Each row is where one point has got to under a steady rotation. How many steps took it there?
The counts run from 0 to 93.
[ 20.2  17.9 -10.0  -6.3   5.6 -69.4 -18.7 -22.1  20.8 -22.6 -35.0   3.9
 -25.6   5.5  10.9 -25.8 -10.5  12.9  -0.8 -11.2  41.6 -17.2 -17.3 -32.8
  -6.6  -8.0  28.1  -5.5   0.5  -9.8  48.8 -41.0 -22.2  -6.0 -11.5  -6.5
  26.8]  81
[-34.4  -6.3  -5.6  19.6   6.6 -34.0 -30.7 -19.3   8.6  17.8 -42.4  25.4
 -25.9  -2.2  38.8 -54.5  14.5  32.4   5.1 -32.9  13.6  -1.0   3.3 -15.0
 -22.8   4.8  28.8 -18.2 -15.2  -3.1  18.5  -1.0 -18.4 -28.9   0.1  31.7
  38.2]  42
[-74.9 -24.3  -2.0   2.6  18.3 -25.7 -27.9 -16.4 -13.8  -1.6  -0.6   8.7
  -8.4  -8.3  32.9 -58.4   8.8  12.7 -25.2   5.3  -8.5  45.9   2.5   5.5
 -34.1  29.1  21.6   3.1  -5.6   5.6 -22.7  38.4  -5.6 -16.4  19.8  55.2
  30.6]  9
[ -5.9  20.0   2.5  -3.7  -8.3 -49.6 -43.3 -33.0   9.7 -16.1 -23.7  -1.9
 -20.7   5.5  17.6 -13.7 -18.1  24.8  10.3  -6.6  42.4   1.4 -23.7 -39.0
 -15.2  -0.6  14.1 -11.9   8.4 -19.0  44.9 -46.8 -32.5 -12.9  -6.6   1.7
  19.6]  80
[-56.0 -21.3  -2.9  10.3  -2.9  -9.3 -28.4 -28.2  19.2  -4.2 -10.4  17.4
   0.9 -20.7  31.9 -62.3   6.3  29.0 -15.8   4.2   4.0  41.4  -9.6   5.3
 -20.2  21.4  18.7   2.9  11.0   1.6 -16.0  11.9 -31.3 -25.9  20.8  39.5
  26.2]  18
[ 22.5  19.4  -7.8   5.6  -6.6 -37.0 -19.2 -11.9  35.3  19.7 -30.5   0.8
 -24.5  -1.5   4.2 -33.6   6.3  43.0  12.3 -22.7  32.2 -23.6   6.7  -8.3
   0.8 -16.3  26.4 -27.0  -2.7  -9.1  51.2 -31.3 -37.4 -17.4  -7.6 -12.6
  35.7]  75
[-56.7  -6.1 -13.3  20.4  -1.9  -6.0 -46.3 -34.8   3.2  10.7 -11.6  -3.8
   4.0 -16.7  20.4 -60.2   2.5  20.5   4.0  -4.4   8.4  39.2 -18.4   4.7
 -11.8  23.5  22.5   2.9  17.1  -2.0  -7.0  -4.7 -36.2 -21.4  -0.8  33.7
  44.3]  27
[  2.0  12.7 -15.7  -6.1   2.6 -36.7 -28.2 -11.6  12.3  13.8 -51.8  14.9
 -27.7  21.5  18.4 -40.2  -7.0  36.3  -1.6 -37.1  25.8  -4.8  -7.1 -10.1
 -25.9  -2.6  26.0 -20.4  -7.1  -4.2  31.5 -10.7 -31.3 -16.9  -1.5  11.7
  30.7]  63
[-16.8  19.2  -9.9   8.1   9.2 -15.4 -35.9 -23.5  14.7  21.4 -42.7  15.6
 -22.7  -8.1  23.7 -80.5   6.5  45.7  -4.7 -44.1   6.6 -10.2   0.5  22.2
 -13.3  15.9  39.1 -25.8 -13.0  -3.6  20.9  -0.1 -26.2 -23.5 -13.2  13.2
  44.1]  44
[ -9.9  12.4 -13.0  11.0   3.5 -50.6 -34.7 -17.8  26.1  -5.9 -20.5  -4.2
 -17.9   3.2  26.9 -29.1  -3.0  19.8   7.2 -18.8  24.3  -4.7 -25.2 -30.9
 -22.0  -5.0   9.0 -20.7   6.4  -6.6  39.4 -36.0 -29.8 -18.9   1.4   5.1
  19.0]  70
[-11.7  22.5  -4.8  17.0  -4.7 -13.4 -38.3 -32.8  32.8   8.5 -29.9  -7.6
 -15.6   1.3   9.9 -61.1   1.0  45.5  13.4 -23.9  25.8   0.4  -6.8  10.8
   2.2  13.5  19.2 -17.5  -9.9 -13.1  26.4 -21.5 -43.5 -25.9   2.1  -3.5
  51.1]  56
[ 11.0  22.4  -5.8   0.4 -15.2 -14.1 -21.6  -3.9  22.4  12.7 -24.4  15.6
 -18.5  12.7  -9.4  -5.2  -2.9  38.4  19.4 -22.1  43.7 -24.8 -11.8  -6.2
  10.1 -16.0  28.0 -15.0   3.7  -1.5  53.6 -48.6 -51.5 -16.3  -2.3 -25.2
  43.8]  86
[  0.2   8.4   3.1  -2.0   1.0 -17.3 -25.3 -20.7  28.6  30.1 -32.4  11.7
 -24.6  -2.2  32.0 -51.2  10.3  36.7   6.7 -43.7  24.6 -25.2  -4.1   6.2
  -6.8  -7.7  22.0 -17.5 -10.2  -7.0  27.8 -12.9 -32.5 -19.4  -6.0  18.0
  35.3]  54
[-64.0 -14.1  -5.0   2.4  11.5 -20.0 -30.5  -5.5 -12.0  -9.6  -7.8  30.0
  -9.0   0.4  42.0 -56.9  13.9  19.4  -9.0 -12.1 -11.5  27.2   8.1  -2.3
 -41.0  19.6  19.2  -1.8  -3.1   6.3 -14.1  48.7 -10.7 -19.4   2.8  40.1
  22.7]  10
[-32.9   6.8 -20.4   4.9  12.9 -27.0 -31.7 -14.4   3.2   2.3 -35.6  39.2
 -11.5 -25.6  37.5 -55.7   5.3  23.0   0.7 -37.6   8.3  13.1   9.5   2.0
 -27.6  11.0  24.7 -26.4 -22.1 -10.2   1.6  32.0 -19.3 -10.0  -5.3  35.4
  37.8]  32
[-45.9   0.6   2.2   3.1   2.8 -21.5 -25.6 -15.0  -2.3  -0.8 -17.4  29.9
 -16.2 -11.4  42.4 -49.6   8.7  18.6  -5.8 -22.7   3.0  20.1  10.9   0.1
 -25.1  19.2  43.6  -7.1 -16.7   4.1   1.6  37.9 -18.1 -17.1   5.2  47.4
  18.7]  21
[ 11.7  10.6 -14.1  11.2   5.9 -17.9 -25.5 -30.1  28.9  28.0 -35.5   9.9
 -11.2   5.8   9.1 -39.3   4.3  33.1  10.9 -36.8  19.8 -26.5 -11.1  -5.8
   5.6   7.0  28.1 -19.3  -7.8   1.4  36.8 -24.7 -35.0 -25.2  -2.1  -5.4
  40.8]  65
[-42.7 -30.3   6.3  27.5   3.8  22.8 -23.7 -20.2  10.8  29.1  -9.8  14.8
   0.6 -18.6  14.1 -52.7  18.6  24.9  -4.0  -2.5  -8.5  16.5   7.1  28.7
 -15.4  29.5  23.7  15.3  -7.5   9.1 -19.4  32.5 -27.8  -5.3   8.8  35.9
  30.2]  5
[-34.0   7.6 -10.9  15.1   1.7 -14.7 -36.7 -36.7  22.7   2.3 -20.5  -6.7
  -2.2   0.2  16.9 -63.8   8.9  52.1  14.0 -12.5  16.9  14.3 -19.8   7.1
 -12.5  21.7  20.3  -3.2  -3.0 -10.4  26.5 -31.0 -36.5 -36.6 -10.2  19.6
  43.8]  47
[-60.6   8.4  -4.5  16.0   1.6 -45.0 -46.9 -22.3   8.1 -11.2 -28.3  15.2
 -14.9  -9.9  38.7 -72.8   5.9  23.3 -13.7 -29.6  25.6  28.8 -18.3 -15.4
 -31.2   7.4  20.3 -12.3  13.7  -2.7  25.2 -13.3 -25.8 -27.0  -2.4  37.2
  19.1]  39
[-46.6  -7.8 -17.4   8.9   2.4 -32.8 -37.2 -29.4   5.0  -8.2 -27.5  17.1
 -12.4  -9.3  45.3 -54.5   1.9  23.6  -0.2 -18.0  20.5  26.2  -3.5 -24.7
 -31.4  23.5  23.7 -12.3  -3.7  -0.3   3.2  16.5  -0.8 -28.5   4.4  43.7
  23.3]  30
[-71.3 -15.6  -5.6  16.8   5.6 -11.1 -36.4 -33.3 -15.4  -3.4 -11.1  21.5
  -3.8  -0.7  36.8 -46.4   0.6  24.1 -10.6  -9.8  -5.7  37.7 -23.5 -17.1
 -30.4  29.7  27.1  12.0  -7.7   6.6  -3.4  27.0 -20.3 -17.2   2.5  33.7
  21.4]  19
[ -2.3  21.8 -13.9   7.1  -9.7 -26.2 -39.8 -27.0  39.6  23.8 -48.9  -8.2
  -7.0   7.9  12.4 -43.3  -9.9  56.7   7.2 -31.2   9.2 -10.1  -1.1  -1.6
  -3.8  -0.2  19.1 -10.0  -0.5 -12.5  44.5 -42.9 -48.7 -24.3  -3.4  -9.9
  45.5]  66
[  8.2   6.1  -0.1  13.2 -14.0 -36.0 -32.2 -23.4  20.0  -0.1 -25.4  -6.8
  -5.3  14.6  -1.7  -9.6 -25.7  35.5   3.1  -0.5  53.5  -5.5 -22.6 -31.8
  14.4  -9.0  16.7  10.2  20.4   3.5  57.2 -63.6 -49.0 -10.4  -5.4 -18.7
  17.8]  88
[-59.1 -21.6   5.1  -0.6   7.2  -7.9 -20.5   5.6 -24.2 -13.2 -10.0  32.8
 -12.0 -17.0  42.8 -53.1   7.6  11.1 -38.0  -9.9  -0.3  23.9   4.4  -5.1
 -22.0  33.4  21.4   0.8  -1.1  -1.9 -13.2  57.0  -0.3  -9.9  21.0  41.3
  19.7]  0
[  7.0   7.1 -16.7  10.0  -7.9 -28.5 -21.8 -12.6  20.0  27.5 -42.9  16.9
 -41.5   1.2   8.3 -38.7   7.7  51.5  -1.3 -38.8  38.9 -11.2   4.8   2.9
   3.0  -8.7  30.4 -23.1 -18.6 -10.7  50.6 -27.8 -32.5 -13.1 -11.3   8.2
  49.8]  64
[-46.5 -10.8   1.7  17.4  14.0 -13.8 -29.2  -6.7  -8.0  11.8 -25.6  36.8
 -18.2 -16.2  29.6 -61.8  22.5  23.9  -4.1 -30.4  -1.6   4.0   7.3   3.9
 -21.7   7.4  27.9  -9.2 -14.4   5.9  -9.1  59.5  -6.9 -18.5   4.2  45.8
  17.2]  12
[-55.9 -10.3  -4.7  12.7  -0.9  -3.5 -36.6 -23.7  11.4  21.9 -26.2   7.4
   0.7 -15.8  27.0 -55.8  11.1  42.1  -7.3 -27.7   2.5  23.8  -9.8  14.8
 -11.1  23.8  14.5   3.2  12.8   8.6   5.2   4.9 -43.2 -19.0  -1.1  23.6
  54.9]  26
[-36.7   8.1   6.4  10.3  -3.5  -2.2 -28.9 -25.1  21.7  12.1 -26.4  15.3
  -8.7  -7.2  18.3 -64.4   8.0  45.9   1.6 -37.5   2.0  -2.8   5.8  15.8
 -15.7   7.2  22.9  -7.9 -19.0  -4.4  14.0   4.8 -46.5 -18.8 -12.0  18.0
  40.7]  35
[-12.6  11.2  -7.1   3.6  -7.2 -13.7 -44.1 -20.6  32.2  36.8 -39.1   0.9
 -17.5  -9.5  25.1 -59.9  19.3  52.5  13.4 -37.0  -0.1  12.8  -0.3  21.0
   1.4  11.4  27.3 -15.1 -11.5 -12.4  15.8  -3.0 -46.4 -17.5   1.7  11.2
  53.9]  45
[ -8.6  17.6  -2.0   4.9   7.5 -48.2 -35.0 -11.1  17.7   9.3 -49.3  11.2
 -19.1   1.2  19.0 -43.4   5.3  42.4   9.2 -37.8  17.6 -10.4  15.3  -2.1
 -22.0  -7.7  45.8 -25.7 -31.9  -1.5  38.2 -12.6 -24.2 -23.1 -18.5  15.3
  37.7]  53
[-10.4  19.5  -9.2  12.4  -0.2 -35.3 -30.0 -33.2  11.6   7.5 -18.1  -3.5
 -12.1   4.8   0.0 -31.8 -17.8  36.1   1.5  -1.1  49.0  -2.8 -28.6 -32.3
   5.6  -1.9  15.0  -0.4  10.4  -9.3  48.7 -58.1 -44.7 -20.4  -1.8 -14.1
  27.6]  78
[-46.7   9.6  -5.3   8.6  -1.9  -9.7 -34.6 -31.6  31.5  29.0 -30.5   8.4
   9.4   5.7  10.2 -69.4  20.5  43.3   7.6 -22.3  -3.0  15.2 -18.9  17.3
 -20.5   3.8  20.6  -4.2  -3.9  -3.6   5.3   9.7 -42.3 -30.3   4.8  11.6
  44.4]  36
[  4.6  20.2 -15.7  18.3 -11.1 -38.0 -28.8 -11.3  22.0 -13.8 -19.9 -12.6
 -11.9  20.0   5.9 -23.9 -16.9  19.2  14.4  -8.4  47.0  -6.6 -33.6 -43.7
  -1.5  -6.0   8.2 -11.2  15.2 -11.4  58.6 -63.6 -33.6 -15.8   5.6 -18.6
  27.1]  89
[ -4.3   5.7  -4.3  18.3  -5.2 -20.6 -37.8 -22.8  20.6  26.6 -36.2  11.6
 -18.8   3.6   7.2 -67.3   5.8  37.5   4.0 -35.3  17.8  -0.7  -8.4   8.0
 -15.1  -6.8  14.5  -6.2  -2.0  -9.6  36.4 -11.3 -49.7 -15.6  -5.1   5.0
  46.7]  55
[-62.9 -23.1  -0.5  15.3  -7.9   3.9 -17.4 -24.2   9.5  22.1   1.2  -4.0
  -2.5 -22.9   3.2 -44.9   3.3  32.6  -2.2  -9.1 -18.7  39.0   0.8  24.6
  -2.4  40.4  16.7  18.1  14.8   3.4 -12.7  40.2 -43.4 -15.4  10.8  38.3
  32.4]  6
[ 24.0  17.3  -1.3  -1.0   7.3 -38.2 -29.6  -5.8  10.6  20.4 -46.5   6.0
 -11.9   9.0  21.8 -29.5  16.3  32.7  10.2 -33.9  40.1 -26.1   7.0   3.6
  -2.0 -13.5  27.1 -19.0  -7.1  -7.0  48.8 -21.2 -30.6 -17.6  -9.5  -9.6
  55.6]  74
[ 26.9  20.9   1.6  -3.3   5.2 -65.0 -21.8 -22.5   7.8  -7.5 -28.7  13.8
 -21.0  19.9   9.2 -22.8 -21.2  22.6  -4.0  -8.6  37.5 -14.4 -19.8 -44.0
 -10.9 -23.6  17.9  -7.2   5.8  -1.5  61.3 -49.8  -5.1  -7.7   7.6 -23.3
  19.5]  91
[ 36.8  32.0 -13.7   2.3  -9.9 -36.4 -21.5 -19.0  17.7  20.4 -39.1  27.5
 -22.8  10.2   9.3 -17.9  -1.2  24.8  -6.4 -23.0  32.1 -35.8   4.5  -7.4
  -1.2 -19.1  21.4 -20.2 -11.4 -14.9  58.8 -32.8 -21.1  -1.7  -5.8 -21.2
  36.5]  84
[-36.0 -26.4  -2.2   6.8  18.3  18.1 -16.8  -6.2  -5.8  28.7 -12.2  25.9
  -9.2 -22.5  30.5 -47.0  27.5  16.7   2.9 -28.1  -9.7  20.9  18.1  22.5
 -12.1  21.3  24.9 -10.9 -17.0   1.2 -10.3  60.7 -13.5 -12.8  10.8  31.3
  28.9]  3
[-37.0  -9.1  -1.8  14.1  13.0 -23.9 -32.1 -18.5  -5.7  25.5 -28.2  31.2
 -27.8 -15.5  45.2 -54.0  19.9  30.1  -3.7 -27.1   8.8  10.4  13.1  17.3
 -37.8   1.6  42.5 -17.2 -16.3  -0.5   2.4  49.2  -4.7 -22.1   7.5  35.4
  48.5]  22
[ 32.8  22.3 -10.9  -2.4 -10.7 -25.2 -21.9 -11.3  18.6  23.6 -44.6   1.0
 -26.7  -1.8  -4.3 -15.9  -1.6  28.4  13.6 -27.5  42.9 -29.8  -6.4 -13.1
   5.5 -14.3  17.9  -9.1  -1.9   5.6  55.1 -35.1 -36.2  -2.5  -5.3 -18.5
  27.9]  85
[-15.4  -5.3  -3.4   4.0  -8.9 -12.9 -19.4 -13.7   0.1  34.9 -39.6  28.5
  -4.8 -11.6  40.1 -57.9  21.2  34.5 -13.9 -44.3  12.2   1.7  11.7  18.9
 -19.1  17.2  36.0 -21.4 -17.0  -4.6  18.6  20.3 -27.8 -29.2  -4.2  27.1
  42.3]  33
[ 29.5  15.4  -9.9  -7.4  -3.8 -57.0 -16.8 -16.0  -7.6 -13.7 -37.8   8.8
 -34.3  21.5  11.3   0.3  -5.6  13.7  -2.3 -18.7  35.2 -29.6  -3.7 -41.4
  -7.1 -20.0  23.2 -15.1  -2.4  -1.3  58.3 -42.3  -3.0  -6.5   2.1 -25.0
  22.0]  92
[-48.6  -0.1  -3.2  11.8 -11.9 -31.6 -42.3 -25.5  13.5 -11.6 -19.3  -1.6
  -9.1   0.9  25.5 -56.9   1.7  40.2  -3.4 -11.7  16.7  26.2 -25.6 -14.2
 -21.1  25.0  20.6  -5.4  -2.3 -16.8  28.8 -30.2 -38.0 -10.9   3.2   4.1
  32.5]  48
[-18.3  17.7  -0.7  16.3 -11.1 -29.9 -44.0 -36.6  23.8  -4.7 -29.9  -7.3
 -13.9   2.2  11.3 -32.2 -19.7  37.1   7.9 -20.5  36.3  -3.6 -39.0 -13.0
   6.8   2.0  24.6   1.7  -3.1 -16.8  21.6 -53.1 -35.6 -20.8   3.5   1.5
  19.8]  68
[-18.0   9.8  -3.0  -0.9   6.3 -49.7 -29.1 -29.0  11.9  -7.7 -33.5  23.6
 -20.6   1.8  23.8 -43.4 -11.6  31.4  -4.3 -11.0  28.8   9.4 -17.8 -33.3
 -25.4  11.7  22.0 -15.7 -10.7 -13.9  38.9 -31.6 -20.4 -16.8   0.0  17.5
  24.6]  60
